Each named move below is a turn or a mirror, shown by a few rows before and after it. Which moves, in which order, take the first row of each later pair to the second? The first pair is answered.
k314:
[ -1.7 -25.9  12.3 -17.2  23.6  21.7  17.8  14.3]  ->  [ -7.4 -30.6   9.6 -15.6  16.9  16.4  18.5  16.6]
[-12.6   5.4   1.1   4.0 -15.7   0.1  -3.1  -5.0]  ->  [-1.3 10.9  9.4 -4.4 -7.1  6.4 -5.4 -9.0]
[ -1.6 -13.4   4.3  -9.1  -3.4  19.7  11.9  24.9]  ->  [  7.2 -10.1   1.9  -7.4   1.9  24.0   9.9  24.9]
k471:
[ 10.6  10.2 -26.7   5.0  22.6  -9.8  -1.6   2.2]  ->  [ 32.4   1.6   6.8   0.4 -17.1  19.3   7.7  -8.1]
[  1.5  10.1  10.7  22.4  16.6 -17.0  -7.9   0.6]  ->  [10.9  6.5 22.2 17.8 -1.0 -3.6 -3.9 -2.9]
[ -1.6  11.6 -18.9  -3.9  34.1 -16.0  -5.2  -3.2]  ->  [ 21.0   2.2  24.5  -8.0 -16.3  21.4   8.9 -13.3]
[-29.2 -22.7 -12.3  14.2  -3.0 -16.0  18.1  12.4]  ->  [-21.4 -24.4  11.9  12.4 -21.2  -4.3  20.3   8.9]
k924:
[ -1.9   1.7 -29.8 -17.7  31.3 -16.3  -8.4  -3.4]  ->  [ 20.5 -16.7  20.9 -21.9 -13.4  17.3  15.6  -6.2]
[ -2.8 -17.8  16.4  -6.1  -3.0   2.4  19.8  11.2]  ->  [-24.8  -9.0  -6.5   9.2  -2.4 -14.0  10.9   8.7]
[ 4.1  5.0 -6.2  2.0 41.6 -1.2  2.8  2.3]  ->  [  7.8  -2.8  23.3  13.0 -17.5  21.3  14.4  -5.8]
[ 7.1 -9.5 12.5 -6.8 -2.5  5.3  7.0  6.8]  ->  [-13.3  -0.8 -11.7   4.4 -13.6  -6.7   1.1   4.0]
Then:
Between the rows of a pair lie 2 to 3 moves.
[-14.3 -32.5   7.6   6.0 -23.0   3.1  26.7  13.4]  ->  [ -4.2 -32.2  19.0   2.1 -25.6  10.9  26.0   6.0]  k924, k471
[ 11.4  12.1  14.7   0.1  -6.4   0.6  -4.6 -15.4]  ->  [  3.1   8.6  10.6   5.1 -25.2   2.0   2.9 -14.1]  k471, k314, k471
[-26.2   0.2 -30.8   6.9  20.6 -16.5  -8.8   5.8]  ->  [-13.4 -35.8   4.0  -4.7 -12.1   4.6  20.6  21.3]  k924, k314
[-18.8 -41.9   6.4   0.6 -30.9  13.6  17.7  16.4]  ->  [ -2.5 -40.1  21.0  -4.0 -27.1  25.2  16.7  12.5]  k924, k471
[-32.7  14.4 -26.1  18.5 -29.3  -6.8  -9.9  12.7]  ->  [-30.1 -19.4 -18.9  -4.5  13.0  -9.0   4.9  37.0]  k924, k314
[  6.4   3.8  15.4  -7.4  66.2  -1.1   9.2 -12.0]  ->  [-12.6 -27.6  34.8  11.6 -17.4  20.5  38.9 -12.0]  k314, k471
[-23.7 -29.2 -19.6   2.4  18.2  -6.0  15.0  27.6]  ->  [-13.9   6.9 -37.1   4.0  35.1 -16.0 -13.3   5.1]  k314, k924, k924
[-50.6 -12.9 -53.0  13.1 -24.7 -22.1  11.4   2.5]  ->  [ 27.9 -30.5  30.1 -41.8  34.1  19.8  21.5  25.3]  k924, k471
[  5.6  -8.1 -10.5 -14.0  38.0  -9.1  -1.8   8.2]  ->  [ 25.5  21.8   7.0  -7.5   0.6   7.3 -18.7 -20.5]  k471, k924, k314
[-20.7  -4.0 -32.2   4.2   4.6 -13.9  -9.9   0.1]  ->  [  8.9 -10.3   2.6 -20.6  31.1  -0.3  -2.1  11.7]  k924, k471
[ 13.0 -13.6  12.1   7.5   1.1  10.4  -9.9  13.0]  ->  [  5.3   9.3  -2.2  14.3 -11.0   5.1 -20.0  -1.6]  k924, k314, k924
[-12.5 -18.7  -7.1  -5.4  -2.9  -0.4  17.1  11.2]  ->  [ 11.7  15.8   8.7  -7.1 -13.3   9.2  -1.1 -11.8]  k314, k924, k314
[ -6.7  18.1 -19.7  14.3 -34.8   7.2   8.5 -17.6]  ->  [ 18.4  11.8  17.0  -0.1 -26.1  23.8  17.6  -8.7]  k924, k924
[ 10.8  18.1  -3.4   6.0  41.0  -9.1 -15.8  11.0]  ->  [  6.0  36.3 -10.4  15.0  19.4 -10.3 -24.8  -4.5]  k924, k924, k314
[ 24.8  15.8  35.9   0.7 -37.2  19.9  -3.4 -13.1]  ->  [-28.5  21.8 -22.5  19.4 -32.3 -15.1 -16.8 -14.7]  k471, k924, k924
[ -5.8  30.8 -10.9  19.3 -47.2  -3.3 -15.6 -30.7]  ->  [-38.9   1.3 -44.1  11.4  13.0 -27.5  -6.0   6.7]  k924, k314
[  8.2  27.5  -9.7  -4.5  34.4 -10.7 -22.6 -13.0]  ->  [ 34.5  18.4  21.8 -14.6  20.5   3.1 -13.8 -10.7]  k924, k924, k924
[-17.8 -25.9   7.8   4.0 -16.2   5.1  13.4  23.3]  ->  [ -5.3 -24.0  24.2   2.9 -21.6  10.3  15.3  15.4]  k924, k471
[-33.5  -8.2  -2.5  24.1 -37.9   6.7 -15.5  -6.8]  ->  [ 15.3 -13.7  45.6  -6.8  -0.3  30.3 -14.5   0.7]  k924, k471
[  0.6 -23.0   0.2   0.9 -23.9  45.3  16.9  12.1]  ->  [-23.0  -0.5 -47.5  16.7  -2.3  13.6  -4.6   3.6]  k314, k924
[ -7.9  14.3 -20.9  -3.5  15.6 -11.3 -16.1  -2.1]  ->  [-26.1 -14.7 -15.5   1.2 -11.1  -6.0   6.2   5.5]  k924, k314, k471
[ -5.6   5.2 -12.1  -0.4  -9.3  -4.7  -3.1  -9.3]  ->  [  1.9 -10.3   0.6 -12.7   7.3   3.6   7.7   2.7]  k924, k314, k924
[ 11.6  43.3 -12.6   0.2  -2.5  -5.5 -28.5 -24.4]  ->  [ 23.3  32.1  18.4  -2.6 -25.9  13.2 -13.9 -26.4]  k924, k471, k924
[ 5.0 -6.9 14.2  2.0 -4.9  5.2 13.9  7.5]  ->  [16.4  8.0 14.3  0.1 -6.0  8.2  4.7 -0.6]  k924, k471, k314
